128 stands for zero in the data rows.
Some points, one per row:
[115 106 93 153 103 41 131 147 95 109 111 139]
[141 126 107 158 155 174 100 119 136 136 103 126]
[99 157 152 157 198 108 147 165 127 151 167 166]
[93 199 41 155 151 200 120 108 145 138 150 115]
[131 121 146 107 119 120 119 148 122 132 104 105]
[146 109 159 158 131 159 129 156 129 157 125 131]
[147 137 134 143 143 145 149 106 134 124 110 147]
[148 50 165 131 75 143 114 90 134 121 147 62]
[165 101 171 41 153 84 141 131 149 111 114 144]
[124 127 153 127 137 160 100 125 119 147 79 103]
[187 119 151 147 127 85 170 91 135 125 107 103]
[131 162 139 108 81 114 156 127 74 115 119 120]
[96 93 159 54 186 136 131 190 158 149 176 213]
[103 110 121 153 172 154 104 106 116 153 141 159]
[140 111 47 175 196 129 118 134 131 135 120 133]
[45 139 154 117 81 98 122 150 73 120 144 107]
[110 180 86 120 113 107 149 136 165 128 145 121]
[111 110 138 187 190 157 106 141 133 149 132 151]
[148 214 121 62 76 101 168 151 179 90 133 83]
[89 110 156 88 127 100 118 107 78 138 95 177]
[154 85 156 73 153 155 167 135 134 111 129 143]
[156 80 130 98 139 104 123 99 143 150 114 140]
[132 134 137 139 104 156 179 136 81 106 173 119]
[100 195 116 161 143 160 137 117 158 124 111 131]
Then 14 other points, each followed by its number:
[159 148 106 101 150 122 165 156 169 120 138 158] 0
[121 112 137 169 103 131 140 132 112 104 130 109] 1
[131 133 86 200 181 164 70 112 159 107 68 221] 2
[116 112 124 147 123 148 124 154 137 128 143 102] 3
[146 127 136 115 133 119 127 100 143 120 91 149] 4
[143 62 159 104 154 87 115 151 162 132 120 162] 5
[151 99 129 195 173 136 86 91 148 209 98 150] 6
[103 143 114 158 148 173 119 115 127 121 116 173] 7
[106 112 112 199 150 150 153 123 121 124 136 134] 8
[96 144 118 155 109 140 129 124 132 125 113 124] 9
[138 132 146 193 121 168 141 126 130 108 114 106] 10
[53 55 165 112 104 113 6 100 66 162 133 154] 11
[157 143 122 109 113 136 125 131 123 92 164 124] 12
[129 98 173 75 35 134 106 134 130 114 158 76] 13
Which two of these numbered points are nearest to each point below, looking only along the 5 directions in which the first points spread most? Their numbers follow each, nearest first.
[183 214 75 98 196 255 255 214 251 41 255 215] > 0 12
[146 167 58 210 195 187 123 132 132 133 134 162] > 2 7
[120 133 89 125 213 140 190 129 170 123 107 142] > 0 4
[120 138 136 154 107 133 130 149 112 133 161 137] > 9 3
[117 86 153 112 33 142 118 151 78 94 131 80] > 13 1
[169 124 151 206 244 143 125 129 163 152 153 192] > 2 6
[141 139 145 124 164 145 118 107 163 145 116 125] > 4 3
[129 63 162 89 128 71 110 137 98 98 129 146] > 5 4
Now 14 new points, numbered from 0 again:
[131 95 139 52 62 101 120 136 86 133 107 88] 0
[80 121 131 93 48 63 124 148 100 138 131 78] 1
[145 92 154 104 133 105 131 135 93 144 91 153] 2
[117 160 118 108 52 137 147 155 123 94 143 95] 3
[158 134 113 169 212 167 139 144 139 174 130 135] 4
[99 171 73 181 146 202 139 104 155 141 134 116] 5
[106 73 120 199 139 146 143 137 120 111 120 112] 6
[143 175 108 226 196 161 128 118 152 135 111 144] 7
[135 187 55 94 70 143 146 143 144 97 138 125] 8
[108 214 109 229 89 125 86 92 188 82 246 190] 9
[127 204 98 100 121 123 190 147 158 127 146 119] 10
[119 119 124 115 88 128 134 134 108 122 142 108] 11
[120 57 144 99 163 51 86 127 84 135 106 139] 12
[166 80 126 105 134 125 109 119 145 132 113 151] 13
The same question for these:
[149 158 138 72 43 117 152 137 111 116 133 71] > 3 0
[98 118 129 128 104 91 135 125 117 143 160 100] > 11 1
[129 166 91 192 166 169 96 153 149 109 158 118] > 5 7
[132 105 109 149 158 151 137 100 174 136 150 138] > 4 13
[157 120 164 100 175 143 141 154 162 107 126 181] > 13 2
[102 121 70 112 83 41 63 64 87 120 84 55] > 1 11
[86 237 102 159 145 164 156 137 94 97 183 167] > 9 5
[132 104 193 115 136 93 119 126 108 142 133 150] > 2 13
